a = [144, 144, 105, 122, 109, 109, 136, 108, 146, 112, 145]
a[-11]	144
a[-10]	144
a[2]	105
a[-2]	112
a[-4]	108
a[10]	145

m =
[[143 129 139 146 125 131 127 123 123 125 127 127 126]
 [135 124 119 110 135 122 121 129 133 129 128 122 124]
 [139 126 128 112 135 121 124 121 127 134 122 117 121]
 [118 137 130 118 130 137 136 117 132 131 122 134 137]
 [104 125 132 123 138 124 125 138 141 140 137 119 123]
 [134 134 127 130 120 132 132 120 115 123 112 134 132]]
Indices start at 0.
(0, 0): 143
(4, 10): 137
(2, 3): 112
(2, 5): 121
(3, 12): 137
(0, 6): 127
(0, 5): 131
(4, 7): 138
(2, 4): 135
(0, 2): 139
(0, 9): 125
(1, 11): 122
(1, 2): 119
(4, 9): 140
(2, 1): 126
(3, 10): 122
(2, 7): 121
(0, 7): 123
(3, 5): 137
(4, 2): 132
(4, 6): 125
(2, 11): 117

B =
[[135 125 110 118 136 128 138 144 129]
 [142 126 116 122 123 126 134 130 132]
 [122 132 134 129 130 137 122 118 133]
 [110 119 134 123 119 129 129 122 128]
 [112 123 125 115 116 123 155 144 111]
 [113 137 142 119 113 145 132 128 119]
 [135 124 115 119 142 125 135 139 130]
 [129 128 130 129 125 131 134 148 130]
 [126 130 143 128 116 128 156 129 133]
 [109 129 124 115 115 136 154 139 111]
 [103 138 117 123 124 142 144 140 127]]
B[0, -9]	135
B[:, -8]	[125, 126, 132, 119, 123, 137, 124, 128, 130, 129, 138]
B[-10, -2]	130
B[7, 1]	128
B[6]	[135, 124, 115, 119, 142, 125, 135, 139, 130]
B[8]	[126, 130, 143, 128, 116, 128, 156, 129, 133]
B[-7, 8]	111
B[7, -4]	131
B[:, 4]	[136, 123, 130, 119, 116, 113, 142, 125, 116, 115, 124]
B[8, 6]	156
B[-9]	[122, 132, 134, 129, 130, 137, 122, 118, 133]
B[-8, 4]	119
B[3, -7]	134
B[-6, 5]	145
B[-5, 2]	115
B[-5, 7]	139
B[3]	[110, 119, 134, 123, 119, 129, 129, 122, 128]
B[6, 1]	124
B[-2]	[109, 129, 124, 115, 115, 136, 154, 139, 111]
B[4, -7]	125
B[10]	[103, 138, 117, 123, 124, 142, 144, 140, 127]
B[-5, -4]	125
B[7]	[129, 128, 130, 129, 125, 131, 134, 148, 130]
B[:, 5]	[128, 126, 137, 129, 123, 145, 125, 131, 128, 136, 142]
B[2, 3]	129
B[7, 4]	125
B[-7, 5]	123
B[:, 7]	[144, 130, 118, 122, 144, 128, 139, 148, 129, 139, 140]

arr = [130, 146, 122, 111, 148, 113, 107, 131]
arr[0] -> 130
arr[1] -> 146
arr[2] -> 122
arr[3] -> 111

M = [137, 113, 142, 144, 156, 110, 140, 129, 139]
M[0]	137
M[8]	139
M[2]	142
M[3]	144
M[7]	129

grid =
[[127 141 129 126 135 132 111 111 116]
 [126 117 121 128 126 114 123 123 130]
 [127 138 129 127 133 131 115 115 119]
 [119 144 138 119 128 128 156 156 144]
 [123 135 134 123 127 127 146 146 138]
 [123 109 116 126 125 101 120 120 131]
 [142 111 127 141 122 144 130 130 126]]
grid[0,0] => 127
grid[0,6] => 111
grid[5] => [123, 109, 116, 126, 125, 101, 120, 120, 131]
grid[3,2] => 138
grid[2,1] => 138
grid[6] => [142, 111, 127, 141, 122, 144, 130, 130, 126]
grid[5,0] => 123
grid[:, 2] => [129, 121, 129, 138, 134, 116, 127]
grid[:, 7] => [111, 123, 115, 156, 146, 120, 130]
grid[3,1] => 144
grid[3] => [119, 144, 138, 119, 128, 128, 156, 156, 144]
grid[4,8] => 138
grid[1,1] => 117
grid[4,1] => 135
grid[4,5] => 127
grid[2,3] => 127
grid[5,3] => 126
grid[1,4] => 126
grid[6,0] => 142
grid[5,7] => 120
grid[2,8] => 119
grid[2,5] => 131
grid[5,2] => 116
grid[0,1] => 141

W =
[[154 110 131 134 152 115 127 127 132 137 141 118]
 [118 140 137 103 101 129 130 114 148 145 120 147]
 [121 139 124 132 146 151 121 151 121 116 135 103]
 [143 124 128 112 121 143 151 139 106 150 121 100]]
Indices start at 0.
(0, 0): 154
(3, 3): 112
(3, 11): 100
(1, 2): 137
(3, 0): 143
(3, 4): 121
(2, 0): 121
(0, 8): 132
(0, 6): 127
(0, 10): 141
(0, 3): 134
(1, 9): 145
(1, 3): 103
(2, 2): 124
(2, 6): 121
(1, 4): 101
